(in the rows, 128 means zero)
Each named turn below is shown by a few rows before and after it. Which turns, in which order, take the first row of each later pair to the second? The first pair is answered.
Nesi (before -> after):
[115 129 137 143 141 117 129  97 112 123 118 116 101 101 130 134 140 130]  ->  [109 119 123 130 141 125 120 119 108 126  96 101 114 111 126 122 117 111]
[126 119 157 126  83  91 132  84 121  89 101 125 122 114 170 152 134 126]  ->  [116 117 151 123  86  95 124  91 117  87  83 115 119 117 172 145 130 115]
[ 97 129 112 110 137 143 116 155 132 140 102  93 102 141 118 117 118 111]  ->  [120 114 117 105 112 138 122 156 145 139 141 113 134 155 113 111  87 115]
zut (before -> after):
[149 101 152 145  96 124 136 111 118 130 154 152 140 149 138 160 117 150]  ->  [135 100 154 130  98 120 138 103 105 124 149 137 109 138 150 171 126 144]
[ 92 136 130 108 122 119 138 122 163 127 111 181 135 100 140 164 205 132]  ->  [ 69 120 115  86 117 120 138 134 136 123  76 141 115  94 151 151 183 106]
[141 138 130 106  98 129 150 139 194 141 144 212 182 154 120 152 156 143]  ->  [104 147 142  78 118 121 161 112 166 128 150 189  97 125 153 184 197 142]
Pazut (before -> after):
[115 112 119  77 106 113 134 113 113 113 121 126  99 120 150 141 138 104]  ->  [115 114 112  80 102 118 128 122 120 118  98 130 117 118 144 135 146 101]
[144 110 103 127 118 165 108 152 120 121 134  94 166 159 121 100  70 114]  ->  [141 112 105 127 119 166 109 150 121 117 147  90 158 165 124  99  67 115]
[151 142  97 142 116 126 134 131 118 119  78 138 163 111 112 119 171 135]  ->  [136 167  94 151 143 150 111 151 143 124  97 136 138 132 104 133 169 128]
[130 100 130 137 110 104 152 126 131 130 150 155 137 139 124 127 135 125]  ->  [128 102 125 138 109 112 149 134 141 133 131 160 150 140 118 122 139 125]
kol (before -> after):
[109 122 124  68  88 114 136 129 149 119 143 151 136 124 158 149 141 112]  ->  [119 123 123  80  85 113 138 126 149 122 124 164 151 115 151 144 161 119]
[126 128 116 139 138 153 117 128 109 134 119 102 133 140 131 108  89 118]  ->  [123 121 120 129 128 143 125 122 101 123 130  98 120 134 142 115  88 116]
[163  88 142 132  86  82 136  91  70  98 136 129 127 100 142 113 139 163]  ->  [175 102 132 164  97  92 127 102  89 111 101 142 167 109 118  99 152 168]
[153 118 155 142 140 104 150  84  77 112 153  85  96 111 130 109  81 157]  ->  [164 115 154 155 136  97 160  76  71 114 130 105 115  98 128 107 106 168]
luk (before -> after):
[118 154 151 138 174 148 139 158 133 105 201 110  91 159 146 152 134 125]  ->  [120 152 151 139 173 149 137 160 133 105 203 112  95 162 144 149 128 124]
[131 148 138 110 129 144 147 133 158 130 165 149 174 134 141 132 114 140]  ->  [117 157 128 105 135 156 138 145 165 131 144 143 169 139 140 134 121 126]
[104 141 124 145 120 103 102 113  97 141  72 123 144 109 131 115 156 119]  ->  [119 138 135 152 118  94 114  97  85 137  90 125 140 101 132 113 155 131]
Then:
(2 to 4 turns a pair)
[154 153 139 129 131 185 137 137 188 146 106 168 185 140  74 112  83 144]  ->  [130 157 174 111 145 149 176  65 143 121 127 155  84  80 118 159 159 172] => Nesi then zut then Pazut
[ 75 159 121  82 192 168  93 179 141 133 128  82  72 181 126 146  91  91]  ->  [116 138 146  89 174 151 112 154 120 131 198  81  84 188 126 131  31 107] => zut then Pazut
[117 130 134 119 149 143 129 153 197 133  92 150 116 143 105 100 193 110]  ->  [108 133 156 109 158 140 132 137 187 118 158 134  60 145 119 120 179 113] => Pazut then kol
[133 132 134 126 139 146 107  98 146 141 222 141 123 173 113 135  91 138]  ->  [126 144 145 136 157 129 124  66 129 132 199 145  83 129 125 155 153 162] => Nesi then kol
[114 123 111 134 125 147  95 182 126 122  79 114 146 137 129 128 119  96]  ->  [108 119 146 117 126 129 115 144 101 104 150  99  74 126 160 154 114 105] => Pazut then kol then luk
[135 123 139 146 136 116 160  94 109 119 108 121 104  99 136 138 165 151]  ->  [124 144 121 153 152 136 137 119 139 126  82 129 122 115 121 139 180 142] => Pazut then Pazut
[152 138 150 200 158 116 146  96 121 143 102 160 148 104 104 121 165 163]  ->  [103 137 139 167 182 137 123 127  88 133 102  75  72 125 123 113 100 115] => kol then Pazut then zut then zut
[116 151 123 110 195 145 111 166 129 154 135  97  61 159 143 161 109 133]  ->  [133 117 134  88 147  96 160 114  90 148  89 122  83  90 168 163 173 155] => kol then kol then Pazut
[174 107 164 152 128 109 132 104 117 133 178 164 135 130 124 124 153 135]  ->  [153 103 158 136 130 100 142  91 101 127 140 148 107 105 143 133 186 132] => Pazut then zut
[140 109 104 126 107 138 117 158 138 138 116 124 174 150 113 110  78 114]  ->  [143 134 133 148 132 148 113 139 154 136 193 141 127 160 115 141  93 136] => Pazut then Pazut then zut
[109 143  94 124 128 134 132 138  75  93  48  67 137  99 133 108 205  97]  ->  [119 179  87 164 160 180  83 187 140 110  92  87 165 163  95 107 170  93] => zut then Pazut
[ 86 133 125  85 111 147 129 151 123 124 191  89 121 193 154 124  65 110]  ->  [100 111 145  90  95  96 185  79  68 112 132  98 107 111 177 128 152 146] => Pazut then kol then Nesi then Nesi
[149 146 148 122 108 114 146 101 176 122 180 184 147 115 122 163 180 155]  ->  [ 85 143  93 102 147 158 102 175 144 124  69  77 116 146 119 123 115  82] => Nesi then Nesi then Pazut then zut
[110 133 100 148 120 132 131 136 119 148  72 137 139 101 143 116 115 105]  ->  [124 140 106 158 126 150 115 151 145 153 128 143 141 137 129 114  76 107] => kol then kol then Pazut then zut
[133 142 123 178 149 139 119 138 143 145  80 130 153 118 103 114 151 134]  ->  [115 128 113 132 129 148 102 164 147 136 125 107 140 158 111 112  80  99] => zut then Nesi then Nesi then kol
[149 111 118 159 126 114 133 120 102 126  94 120 165 100 121  83 110 144]  ->  [159 119 132 169 128 112 141 107 107 125 114 131 160  97 124  87 124 157] => Nesi then Nesi
[129  84  98 105 133 121 144 136 123 127  96 137 159 125 131  85 108 137]  ->  [145  87 113 115 126 112 148 123 139 126 143 160 166 132 125  91 103 151] => kol then Nesi
